Rows are one point carried round by a steady rotation, each followed by how many steps it has turned.
The counts run from 0 to 148.
[109 154 154 155 115  83 148 172 157 106 143 156 135  86 121 104 141 141
 109  94 123 140 132 140 148 180 131 157 102 112 143 148 143 152 122 145
 124 111  93 149  91 147  88 101 150 110 165 174 145 155 118 145 132 127
 122 116 123 179 184 118 113 128 133 136 133 108 106  99 155 123 171 101
 103 164]
133
[100 152 162 143 119  98 142 172 152 116 151 179 151  84 100 113 164 118
 107  96 110 133 147 174 148 158 159 149 104 117 156 125 148 133 130 149
 146  95  85 153  86 139  74 120 153  84 120 189 138 150 112 136 134 136
 140 138 162 171 168 123 100 151 150 127 124 126 128 117 148 120 171  96
 125 180]
120
[129 156 152 144 122  82 128 165 150 119 125 143 148 111 105 108 129 135
 104 121 115 128 141 159 150 183 164 125  72 100 139 139 119 138 125 169
 129  77  94 168  87 152  87  95 173 106 140 196 134 127  97 120 135 135
 140 136 136 165 173 137 118 137 124 143 166 113  58 119 140 134 175 100
  94 153]
24
[128 149 148 137 115  91 135 179 117 139 124 130 123 130 110 106 120 131
  80 140 113 129 135 165 145 196 150 140 104 113 145 144  97 143 129 161
 106  84  88 170  80 138  87  90 136  98 173 175 154 128 110 134 138 154
 155 140 138 164 174 159 115 135 112 112 144 105  99 104 149 131 200 103
 104 168]
31
[122 138 128 129  74 134 154 172 151 149 130 163 146 139  98 136 129 119
  89 129  86 128 127 164 161 148 128 143 143 118 151 120 115 170 104 134
 121  98 119 136  84 128 100 106 129  73 151 163 152 130 132 167 120 133
 130 156 179 181 155 132 119 126 112 140  90  92 133  67 136 137 178 124
 131 157]
59
[145 159 142 131  76 119 145 189 131 115 157 152 152 111  88 104 137 105
  68 128  81 112 132 163 138 130 128 150 137 130 152 153 125 140 100 126
 132  90 130 131 102 124 104 112 137  85 170 178 165 125 125 130 127 156
 157 152 162 173 173 109 102 145 126 135  79 100 129  73 123 142 161 126
  94 159]
75
[129 155 147 127 117 113 127 164 153 123 124 164 157 144  86 140 135  89
 114 114 104 136 120 190 134 142 154 118  97  83 127 136 127 147 127 145
 149  71 102 174  89 143  70 102 164  81 117 193 142 122 113 135 172 129
 160 143 166 149 148 129 108 150 119 144 127  93  98 147 132 139 171  95
 115 163]
12
[101 121 161 146 110  75 160 188 141 126 128 150 120 133  98 113 133 136
  94 115 124 147 127 145 157 172 143 167 133  90 156 144 122 159 131 124
 132 114  81 156  90 137 107 118 157  93 157 143 156 152 116 147 129 162
 115 155 152 197 168 158 113 141 116 142 109 111 131  85 170 126 173 108
 122 152]
131
[153 154 147 135 125  90 127 154 152 109 153 168 174 115  75 133 134 120
 113 133 105 133 164 149 131 153 154 127 102 129 148 149 140 125 108 136
 140  77 118 163 120 161  79  84 180 100 126 188 125 135  82 114 144 154
 155 139 145 138 164 101  98 178 129 145 114  91  89  98 104 146 157 135
  94 164]
95
[117 149 134 146 102  79 151 198 151 109 132 137 128 131 114  98 140 139
 114  88  97 128 150 157 145 183 136 150 116  83 161 153 124 141 124 130
 150 109 103 141  85 114  98  92 155 104 167 178 139 143  99 127 144 154
 113 137 157 187 168 139 125 129 107 141 127  99 100  98 167 148 168 109
  99 124]
139
[135 153 147 145  95 110 156 186 157  95 114 154 132 127 107 137 117 134
  91 120 106 136 132 149 166 174 125 142  75 107 132 149 126 179 115 150
 121 100 128 162  82 154  99 104 159 100 168 157 154 149 126 144 143 118
 120 138 137 183 168 128 136 121 113 160 145  94  91 101 155 144 161  87
  92 166]
148
[118 136 157 123 126  97 135 148 149 144 157 176 159 122  88 129 148 126
 142 114 122 139 140 161 137 176 157 141 117  95 165 138 133 144 122 130
 168  98  79 153  92 130  65 110 156  75 108 180 120 124  95 147 137 161
 122 140 180 162 148 137 101 171 130 135 105 109 113 104 144 131 169 121
 139 151]
112
[151 159 119 136  90  90 139 173 153 138 141 149 135 126 117 104 131 156
 112 105  92 124 159 136 156 195 137 151 118 117 164 134 114 139 108 140
 111  98 101 139  97 134  94  81 148  98 153 181 136 135  89 143 134 144
  97 130 161 193 181 127 125 123 116 127 114  85  82  71 146 164 168 150
  93 120]
55
[160 151 158 128 119 123 139 149 128 110 175 176 154 105  85 133 135 118
  96 133 112 128 130 141 127 148 137 138 118 140 149 155 126 147  91 138
 132  89 116 146  93 132  80  97 136  87 140 187 145 127 115 122 136 147
 171 128 149 166 164  96  83 171 142 146  94  83 106  78 106 128 169 127
 107 192]
88
[111 122 158 139 126  79 132 141 164 108 130 172 152 125  83 144 126 133
 127 132 123 144 144 156 159 177 155 137  94  99 147 163 131 148 127 135
 118  81  92 168 101 170  73  83 187 101 125 152 113 128  82 165 148 153
 138 148 168 132 171 135 122 181 118 129 125  92 108 104 141 124 165 124
 111 164]
110
[138 143 147 143 123  79 135 158 139 131 166 168 133 125  96 148 108 131
 141 114 120 155  97 140 138 159 135 164 131  89 125 153 118 164 110 119
 129 108  92 168  97 142  83 103 159  84 148 197 151 136  99 134 127 165
 143 143 130 160 139 113  98 174 127 169 109  85 114  89 135 128 162 133
 107 165]
2
[ 84 138 150 146 117  99 140 181 175  98 131 171 152  87  96 107 158 111
 108 108  99 131 135 183 137 161 144 127 111 102 154 144 162 131 127 151
 137  96  91 162  90 147  84 124 161  89 133 158 140 139 115 152 141 129
 145 144 160 166 170 139 106 138 143 110 126 108 123 131 159 110 166  92
 110 171]
121
[102 129 168 145 107  91 149 156 143 139 117 157 142 121  87 112 114 102
 104 104 121 129 103 187 151 152 153 152 112  78 122 132 120 150 128 157
 145  85  85 152  72 145 108 140 172  88 126 162 173 111 114 139 138 139
 143 163 142 182 154 145 110 155 137 135 125 132  91 100 140 119 173 103
 104 157]
21
[121 148 141 130  90 132 136 191 159 135 122 148 140 121 121 109 143 116
  84 128  95 121 149 179 144 179 141 120 105 113 155 126 108 149 111 165
 112  92 104 148  75 121  80 100 123  78 158 177 150 128 115 158 149 126
 152 144 171 177 166 161 105 114 119 107 125 101 126 107 152 142 185 104
 121 160]
44
[124 139 153 137 116  81 132 188 130 146 138 125 139 125 122  95 120 115
 100 130 103 123 126 175 127 183 146 132 109  99 143 136 105 126 121 163
 130  92  84 149  88 124  90  93 141  97 169 171 165 120 102 135 151 154
 157 144 140 175 162 161 108 127 126 115 133 102  96 117 143 129 196 109
 115 157]
30
[155 138 128 135  91 105 137 169 152 118 127 144 146 135 100 133 129 131
  97 117  81 123 138 138 139 173 126 134 124 123 138 172 112 143  92 126
  99  88 133 139 102 149 108  70 156  99 177 168 136 120 105 154 157 146
 144 144 151 151 175 125 116 126 111 145 105  55 103  75 131 159 174 127
  95 133]
70
[145 145 144 141 116  74 130 151 146 104 146 156 166 100  86 108 126 121
 109 120 103 122 148 137 134 156 145 145 110 122 148 173 141 115 108 140
 135  91 109 138 122 162  93  90 192 101 131 185 138 113  87 111 134 161
 143 141 141 142 166 106  98 181 143 130 123 100  90  86 126 137 167 141
  94 154]
94
[118 125 148 130  91 113 148 178 147 142 104 139 145 133 122 116 126 130
  68 131  91 120 125 165 143 176 136 130 114 114 146 139  97 171 116 150
 107 102  97 144  79 132  88 111 134  85 164 151 152 119 130 176 141 123
 141 148 167 178 172 160 109 123 116 108 117 106 123  89 161 140 187 107
 120 156]
45
[134 124 148 127 120  90 141 157 137 113 140 158 131 131  86 149  94 138
 132 107 120 168 101 137 139 156 135 144 113  78 130 156 106 174 107 120
 120  93  90 170  92 149  87 102 164  93 150 174 127 127 109 157 154 153
 134 143 139 159 150 125 103 174 122 163 104  72  97  93 150 133 159 124
 114 159]
1
[121 132 165 134  92 113 145 159 142 120 136 164 165 126  76 141 124  90
  76 136 103 119 119 181 138 116 137 138 130 120 135 155 138 149  99 139
 121  89 128 154 104 163  93 114 158  87 147 154 147 105 112 144 144 146
 173 158 165 137 159 112  93 173 143 144  97  95 124  97 121 129 163 110
 101 188]
90
[144 147 145 126 119 113 131 137 153 104 145 173 175 118  68 148 135 120
 111 125 113 136 162 163 136 151 152 116  90 116 150 153 133 136 115 130
 143  78 127 157  98 153  60 102 174  85 119 177 112 125  97 142 153 150
 169 148 180 141 148 108 112 172 122 140 112  86 104 110 112 139 160 120
 113 176]
96
[120 141 109 137  71 115 157 158 173 129 134 172 167 132  87 144 121 117
 109  97  81 118 131 163 160 147 128 151 139 117 143 143 151 163  93 127
 119  95 119 123 101 148 107 114 161  69 126 178 155 128 109 165 121 111
 119 151 175 164 154 111 124 150 136 141  95 103 111  73 124 149 146 126
 101 149]
66
[112 162 136 141 120  90 137 175 165 118 160 172 135 114 113 116 158 130
 135 103 114 144 145 169 147 173 149 141 114 104 163 137 139 150 128 130
 150 104  83 168  96 128  62  89 135  86 143 188 127 164 107 135 146 146
 144 123 174 166 158 133 111 120 115 137 132  97 129 126 152 121 181 113
 125 153]
127
[151 137 143 142  78  93 155 149 152 114 137 172 157 120  69 144 110 135
 106 111 101 130 143 120 165 136 139 157 117 122 147 165 127 161  99 131
 119  91 131 127 109 168 107 107 177  87 128 177 144 126  98 137 120 149
 117 146 151 164 162  86 116 177 126 159  98  90  86  62 117 150 151 141
  97 154]
79
[105 121 157 138 118  83 149 171 151 115 101 165 135 134  91 117 136 158
 119  94 120 154 148 142 160 178 147 147 100  84 150 155 121 141 129 135
 143  98  78 159  89 150 100 106 188 111 122 154 120 129 101 157 145 149
 106 155 164 174 169 135 133 156 115 135 127 109 108  96 166 130 165 105
 125 132]
124
[124 132 151 132 109  75 135 177 125 146 127 139 130 149  94 118 101 127
 104 112 124 145 118 164 140 167 166 155 128  75 132 155  95 138 132 143
 160 101  83 158  88 139 104 105 166 100 153 189 157 112  93 115 138 188
 132 156 142 175 150 147 108 166 119 154 117 105  93  99 140 128 181 120
 108 141]
15
[112 149 159 145 118 114 136 188 136 108 126 164 147 102  91 113 123  95
  94 119 102 138 105 183 123 134 140 135 113  93 123 160 129 141 114 138
 131  82 116 168  87 142  81 127 157  93 153 181 151 113 125 130 151 142
 176 155 139 170 152 115  86 152 135 149 117  99 118 124 135 120 175  85
 106 172]
5
[106 141 155 151 100  81 155 153 165 161 146 158 137 122 110 132 115 127
 113 112 116 118 125 161 171 176 146 170 108 111 135 111 128 162 123 168
 116 101  79 161  90 156  88 107 142  71 128 163 177 141 105 159 108 124
 129 148 150 171 149 142 119 153 149 123 130 142  96  90 133 117 175 114
 116 179]
34
[130 146 140 145 124  88 134 149 165 130 127 152 153 125 118 144 119 118
 130 125 119 137 141 162 159 191 148 126  82 111 128 135 123 148 121 170
 115  77  90 166  84 161  69  94 161 104 127 177 134 125  97 145 164 122
 148 132 144 146 161 141 120 148 123 126 155 106  80 121 134 136 179 113
 103 164]
25
[147 158 167 136 129  88 115 157 137 130 148 151 127 101 122 115 122 120
 112 118 128 150  97 152 133 180 147 145  87 110 132 142 122 149 115 165
 121  94  83 175  82 140  83  94 150  95 157 201 145 135 100 131 147 149
 166 127 119 166 157 132  92 156 137 138 139 105  88 104 132 133 182 109
 111 182]
17
[125 142 111 138  72 116 148 169 164 147 141 163 147 138 102 148 123 120
 100 122  82 122 129 163 159 169 121 139 134 119 148 119 121 171  96 135
 105  90 117 145  86 138  79  95 124  62 156 159 145 138 117 188 145 110
 138 140 177 164 157 142 119 125 112 116  97  78 124  82 138 134 177 127
 120 168]
58
[128 148 125 135  99  91 143 166 169 174 168 154 150 120 127 115 135 128
 131 109  96 117 143 167 154 194 143 159 121 121 149 112 137 138 107 153
 127 108  77 135  97 129  63  98 126  67 133 191 144 144  95 155 131 130
 132 130 169 173 155 147 118 126 125 114 121 103 104  83 129 135 169 132
 107 153]
42
[143 143 127 119  86 127 126 173 144 109 127 146 167 139  81 131 140  98
  95 139  85 126 156 177 133 133 135 116 128 108 147 160 120 136 107 119
 130  70 146 142  93 135  90  99 156  91 147 180 143 112 105 136 159 153
 161 159 183 148 162 125 113 158 109 138 100  78 104 102 122 153 181 118
 110 145]
83
[123 129 139 130  75 125 160 180 135 141 121 155 145 129  99 118 138 136
  79 111  98 127 127 152 150 159 135 162 150 112 152 129 104 159  94 134
 124 107 110 134  92 131 112 125 131  76 156 166 162 118 137 159 114 146
 119 158 174 206 165 133 106 130 130 133  76 100 118  59 144 143 164 118
 119 146]
60
[161 156 138 137  89 107 153 142 149 114 154 173 161 108  83 138 123 129
 113  89 109 134 141 133 145 144 136 149 117 117 145 153 142 152  96 131
 142  90 122 132  99 156 107 110 173  87 114 189 136 123 109 134 130 132
 114 136 154 169 157  94 106 181 143 149  88  96  83  58 112 148 143 136
 101 157]
80
[113 126 146 138 130  85 138 150 162 134 139 184 155 134  82 146 125 140
 147 123 135 147 156 150 158 174 168 137 114 107 152 130 128 152 139 122
 143  86  79 166  97 150  71  88 172  91 107 167 116 138  81 151 142 158
 130 150 182 143 156 129 114 183 124 132 121  99 114  97 130 116 165 125
 130 160]
111
[135 123 175 126 119 102 138 160 116 118 146 144 141 118  93 109 127 130
  96 124 126 142 131 145 117 163 145 137 117  90 157 168 109 119 116 130
 151  90 100 149 100 136  88 106 165 109 145 183 136 116 105 118 146 180
 153 148 164 176 161 138  83 180 129 130  95 110 114  85 142 126 173 129
 117 156]
100
[148 153 120 131  88 111 139 170 155 112 160 156 173 119  88 125 141  94
 111 119  79 120 154 175 128 138 132 126 139 111 151 157 145 132  92 131
 143  78 135 133 105 128  89 101 153  82 142 185 142 105 100 136 150 146
 160 143 177 142 157 118 100 158 118 138  92  82 108 105 124 150 157 130
  94 144]
82
[100 145 160 163 122  80 148 167 150 124 161 180 135  96  91 113 144 136
 125 105 119 136 145 154 161 161 162 170 114 120 157 133 149 142 139 136
 141 101  69 160 108 148  78 110 157  91 121 179 137 161  91 139 113 150
 126 135 150 169 164 128 101 161 142 133 118 126 110  97 134 118 168 113
 126 169]
119
